bitob: [ 32.7  25.0  43.6  30.4  -3.2 -65.7 -15.7  22.2]
zuled: [-11.5 -22.7 -21.6  45.8 -64.3 -61.0  31.0  17.8]
muk: [-26.6 -61.5  -5.3 -15.5  26.7 -33.6 -20.5  87.4]
Zuza: [ 32.7 -61.5  -5.3   6.8  -3.2 -65.7 -15.7 -35.6]
sapas: [ 53.1 -25.7  16.6  20.8 -41.7 -33.1 -47.5 -23.6]
Bem: [  0.1  11.2  30.4  43.6  55.7   6.2  32.7 -26.4]
biduf: [ 27.8 -13.9 -14.4 -41.5  68.6  35.8 -29.9  45.1]
mam: [ 45.9  16.0  40.2  16.2 -16.3 -10.4 -25.8 -36.1]
luta: [-58.1  26.4  -5.6 -12.7 -15.6  25.3  38.1 -25.4]
[-26.6 -61.5  -5.3 -15.5  26.7 -33.6 -20.5  87.4] : muk
[30.4 43.6] : Bem

ves: [-66.0  15.8  16.4 -45.9  21.3  35.0  -9.4   8.1  -1.8]
voruk: [-62.7   4.9  12.6 -49.7  36.8 -19.3  15.1 -11.9 -23.1]
mas: [-62.7   4.9  12.6 -19.2  15.1  36.8 -19.3 -11.9 -23.1]
after: [-19.2] : [15.1]
[ 15.1  36.8 -19.3 -11.9] : mas
after: [21.3] : [35.0]
[-62.7   4.9  12.6 -19.2  15.1  36.8] : mas
[-62.7   4.9  12.6 -19.2  15.1  36.8 -19.3 -11.9 -23.1] : mas

nikov: [ 34.4  10.9  22.8 -74.0]
dolen: [ 36.3   6.2  11.7 -40.9]
Daki: [ 36.2   6.2 -24.6 -51.1]
pud: [  6.2  36.2  11.7 -36.8]
nibop: [ 36.2   6.2 -24.6 -68.3]
[36.3  6.2 11.7] : dolen
after: [36.3] : [6.2]
after: [34.4] : [10.9]
[ 6.2 36.2] : pud
[34.4 10.9 22.8] : nikov
[ 11.7 -36.8] : pud

dugim: [  9.8   3.9 -66.2  27.8  32.6  26.0  28.3 -35.4  69.7  42.0  11.3 -16.6
  12.5   0.4  -5.3  30.1]
Pira: [  3.1  20.3   9.8 -12.2 -41.2  11.7  -5.6   1.6 -14.7 -16.7  16.3   7.4
 -15.7 -24.3  -1.1 -14.8]
sep: [  3.5 -18.8  -5.0 -27.6  12.9 -17.7  11.8  -8.2  -2.3  -9.1   3.2 -27.8
 -21.0 -13.2   1.5  23.0]
bunum: [ -9.2  -5.6 -15.6  -3.2   8.1  -7.9   4.2  -9.7  17.9  10.0   3.9 -18.0
  -6.2   0.8   6.0  16.9]
Rasar: [ -0.6 -17.4  -8.1  11.5  19.8  50.8 -14.3 -21.1  14.0  21.0 -37.4 -41.2
  59.1   8.3 -33.2   5.4]
Letu: [  1.6   1.3  -5.5 -13.4  22.1  12.4  21.8   4.2  -5.7  -7.3  11.0   0.4
   7.9  -8.5  12.9 -28.8]
fuvab: [ -9.2  -5.6 -15.6  -3.2   8.1  -7.9   4.2  -9.7  17.9  10.0   3.9 -18.0
  -6.2   0.8   6.0  15.9]
fidab: [-10.3  16.4  -0.4  22.3  -7.3  20.1   6.0   0.1  -1.6  12.5  21.6  31.5
  10.0   9.5  -8.3 -28.7]
kam: [  4.3  39.4 -15.5 -17.5 -16.2 -35.6  -3.5  12.0 -14.5 -25.8  -9.1  32.7
 -20.8 -22.3  39.2  25.8]
kunas: [ 10.8 -10.4  14.1 -13.0 -23.6  -0.7  -4.3  -0.3  -2.6  32.8   1.2 -15.9
 -24.2 -18.9 -12.0   8.9]
[ -9.2  -5.6 -15.6  -3.2   8.1  -7.9   4.2  -9.7  17.9  10.0   3.9 -18.0
  -6.2   0.8   6.0  15.9] : fuvab
after: [32.7] : [-20.8]
after: [7.9] : [-8.5]

Gof: [ 0.5 52.6 44.7 44.7 52.7]
govi: [ 44.8 -33.1  44.7  44.7  35.9]
diga: [-35.2  52.6 -33.2  44.7 -39.1]
[52.6 44.7 44.7] : Gof
after: [44.8] : [-33.1]
[ 44.8 -33.1  44.7  44.7  35.9] : govi

Bez: [ 22.9   2.2 -27.5 -32.3 -33.3   8.6  58.8 -10.7  10.8 -26.3 -40.3  11.9
  -4.9  -8.3 -12.7  25.0  10.7 -43.5]
tepus: [ 29.3  25.1 -51.9  -4.3 -13.6  26.7   2.2 -31.5  -0.3   3.8 -32.1  -8.9
  -4.7 -11.2 -15.2  25.5  -8.8 -14.9]
por: [-38.3   1.3  19.7  -0.4  -7.9 -10.0 -19.1   2.3 -26.3  10.8 -28.3   0.3
  43.6  61.8  50.8  -4.8 -12.3  39.8]
after: [-8.9] : [-4.7]
after: [25.0] : [10.7]
after: [2.3] : [-26.3]
after: [43.6] : [61.8]
after: [-4.8] : [-12.3]
[ 10.8 -26.3] : Bez

Vofuz: [-38.2 -78.6 -73.8 -46.2  16.8  53.9 -74.8]
ked: [ 21.9 -61.1 -16.6  36.4  12.9 -23.3  33.0]
sali: [ -7.2 -25.2 -61.0 -24.0  12.7 -25.7  14.4]
Bamuv: [-69.6  57.3  60.8  -6.3  73.0 -37.7  38.4]
rup: [ 53.4 -74.1 -33.6 -35.6 -10.9 -61.7   4.3]
pumo: [  1.1 -50.4 -44.7  -4.7  36.4  68.5  61.2]
foput: [ -7.2 -36.0 -61.0 -24.0  12.7 -25.7  14.4]
after: [-38.2] : [-78.6]
after: [53.4] : [-74.1]

